In the data rows, zero lies at 4.5, halfway between 4 and 5.
Some points:
[4 3 5 6 1 3 2 7 7 4 6 4]
[5 5 2 3 5 2 7 3 5 4 5 8]
[4 7 8 4 5 6 3 6 4 5 3 4]
[6 5 0 3 6 2 7 3 4 4 3 5]
[4 3 4 4 4 8 6 4 5 5 6 2]
[6 5 1 3 5 2 7 3 5 4 4 7]
[5 5 2 3 7 4 8 3 3 4 2 1]
[6 5 1 3 5 2 7 3 5 4 4 6]
[4 7 7 5 5 5 3 6 4 5 3 5]
[3 5 8 5 3 6 2 8 6 4 3 2]
[3 3 6 6 1 5 2 7 7 4 4 2]
[5 7 6 5 5 4 3 5 4 6 3 6]
[6 5 1 3 6 2 7 3 4 4 3 5]
[3 7 7 4 5 6 3 6 5 5 3 4]
[5 6 6 8 2 1 4 3 3 7 4 9]
[4 3 4 4 4 8 6 3 4 4 4 1]
[6 7 8 5 4 2 4 5 2 5 4 6]
[6 5 2 3 4 2 7 3 5 5 5 7]
[3 7 8 4 5 6 2 6 5 4 3 3]
[3 2 4 6 2 4 2 7 6 4 5 6]
[5 5 2 3 5 2 7 3 4 4 5 7]
[3 6 8 5 5 6 2 7 5 4 3 3]
[5 6 6 6 3 2 4 4 4 7 4 9]
[4 2 4 4 3 8 5 4 5 4 6 3]
[4 7 7 5 5 5 3 5 4 5 3 5]
[6 5 1 3 6 3 8 3 3 4 2 3]
[4 2 4 6 2 4 2 6 6 4 5 6]
[3 3 6 7 1 5 2 8 7 4 5 3]
[3 4 7 6 2 6 2 7 7 3 4 2]
[5 5 3 3 7 6 8 3 3 4 2 0]
[4 2 4 4 2 8 4 3 5 4 8 5]
[4 7 7 5 5 5 3 5 4 6 3 5]
[6 5 1 3 5 2 7 3 4 4 4 6]
[5 4 3 3 6 6 7 4 3 4 2 0]
[4 7 7 4 5 6 2 6 5 5 3 4]
[6 5 1 3 6 2 8 3 4 4 3 5]
[4 3 4 7 5 4 3 5 5 5 7 6]
[6 5 1 3 6 2 8 3 4 4 3 4]
[5 6 7 4 5 2 4 5 2 5 4 5]
[5 5 2 3 7 5 8 4 3 5 2 0]
[5 4 5 8 7 3 4 3 3 5 7 5]
[4 7 7 5 5 5 3 5 4 5 3 6]
[4 2 4 3 3 7 4 3 6 4 9 6]
[5 6 3 3 5 2 6 3 5 5 6 8]
[4 5 6 5 4 5 3 7 4 3 5 6]
[5 6 8 4 5 2 4 6 2 5 4 6]
[6 5 1 3 5 2 7 3 5 4 4 6]
[4 2 4 3 2 8 4 3 6 5 9 6]
[4 2 4 7 3 3 2 6 6 4 7 5]
[4 1 4 4 3 8 4 3 6 4 9 6]
[5 3 4 4 5 8 6 4 4 5 4 1]
[6 5 1 3 6 2 7 3 4 4 3 5]
[3 4 7 6 2 6 2 7 7 4 4 2]
[4 2 4 7 3 4 2 6 6 4 6 6]
[4 7 7 5 5 5 3 5 4 6 3 5]
[3 6 8 5 4 6 2 7 6 4 3 3]
[6 6 8 4 5 2 4 5 2 5 4 6]
[5 5 2 3 7 5 8 3 3 5 2 0]
[6 5 1 3 6 2 7 3 4 4 3 5]
[4 4 6 4 4 5 2 7 4 3 5 6]
[5 4 3 3 7 6 8 3 3 5 2 0]
[5 5 2 3 7 4 8 3 3 4 2 2]
[4 2 4 4 2 8 4 3 5 4 8 5]
[3 2 4 6 2 4 2 6 6 3 6 6]
[3 3 4 6 2 5 2 6 6 3 5 6]
[5 5 2 3 5 2 6 3 5 4 5 8]
[4 7 7 5 5 4 3 5 4 6 3 6]
[4 7 7 5 5 4 3 5 4 6 3 6]
[3 7 7 5 5 6 3 6 4 5 3 4]
[4 2 4 3 3 7 4 3 6 4 9 6]
[4 2 4 3 3 8 4 3 6 4 9 6]
[4 4 5 8 7 3 4 4 3 5 7 5]
[3 3 5 5 3 5 2 7 6 3 5 6]
[6 5 1 2 7 3 8 3 3 4 2 2]
[6 5 1 3 6 3 8 3 4 4 3 3]
[4 2 4 4 2 8 4 3 5 4 8 4]
[5 4 3 4 7 6 8 3 2 4 2 0]
[4 2 4 4 2 8 4 3 5 4 8 5]
[4 2 4 3 2 8 4 3 6 4 9 6]
[5 5 3 3 5 2 6 3 5 5 6 8]
There is one direction along which these points spread out most. Where along it does each point below lie, from 0 to 99? 50 is the average, and the first point above lies past it.
[3 6 8 5 4 6 2 7 6 4 3 2] 68
[6 5 1 3 5 2 7 3 5 4 4 7] 31
[4 4 5 7 7 3 4 4 3 5 7 5] 52
[4 5 6 8 7 4 4 3 3 5 8 5] 55
[4 3 4 4 5 7 7 4 4 4 4 1] 44
[4 4 3 3 6 7 7 3 3 4 3 0] 35
[5 3 4 7 4 3 3 6 5 4 8 6] 61
[5 6 7 4 6 3 3 6 2 4 4 5] 53
[5 6 6 7 3 2 3 4 3 7 4 9] 57
[3 6 8 5 4 7 2 7 6 4 3 2] 69
[5 6 6 6 4 2 3 4 4 7 3 8] 54
[4 6 7 4 6 4 3 6 3 4 5 6] 57
[5 5 3 3 5 2 7 3 5 5 5 8] 37
[3 7 8 5 5 6 3 7 5 4 2 3] 62
[4 3 4 4 5 8 6 4 4 4 4 1] 47
[5 6 6 6 3 2 3 4 4 6 3 8] 55
[4 3 4 7 5 2 3 6 5 4 8 6] 60
[5 4 3 3 7 6 7 4 3 4 2 0] 32
[6 5 1 3 7 3 8 3 4 4 2 3] 23
[4 3 4 4 4 8 6 3 4 4 5 1] 48
[4 1 4 4 2 8 4 3 6 4 9 6] 64
[5 6 6 6 4 2 3 4 4 6 3 8] 54
[4 4 6 8 7 3 4 4 3 5 7 5] 54
[4 3 4 4 5 7 6 3 4 4 4 1] 45
[3 4 7 6 2 5 2 7 7 4 4 2] 71
[5 5 2 3 8 4 8 4 3 4 2 1] 25
[3 4 7 6 1 5 2 8 7 4 4 3] 74
[3 6 8 5 5 6 3 6 5 5 3 3] 62
[6 5 1 3 5 2 7 3 4 4 4 6] 30
[5 6 6 7 3 2 3 4 4 6 4 9] 58
[4 2 4 4 2 8 4 3 5 4 8 4] 61
[4 2 4 7 3 3 3 6 6 4 7 5] 63
[3 3 6 6 1 5 2 7 8 3 5 3] 74
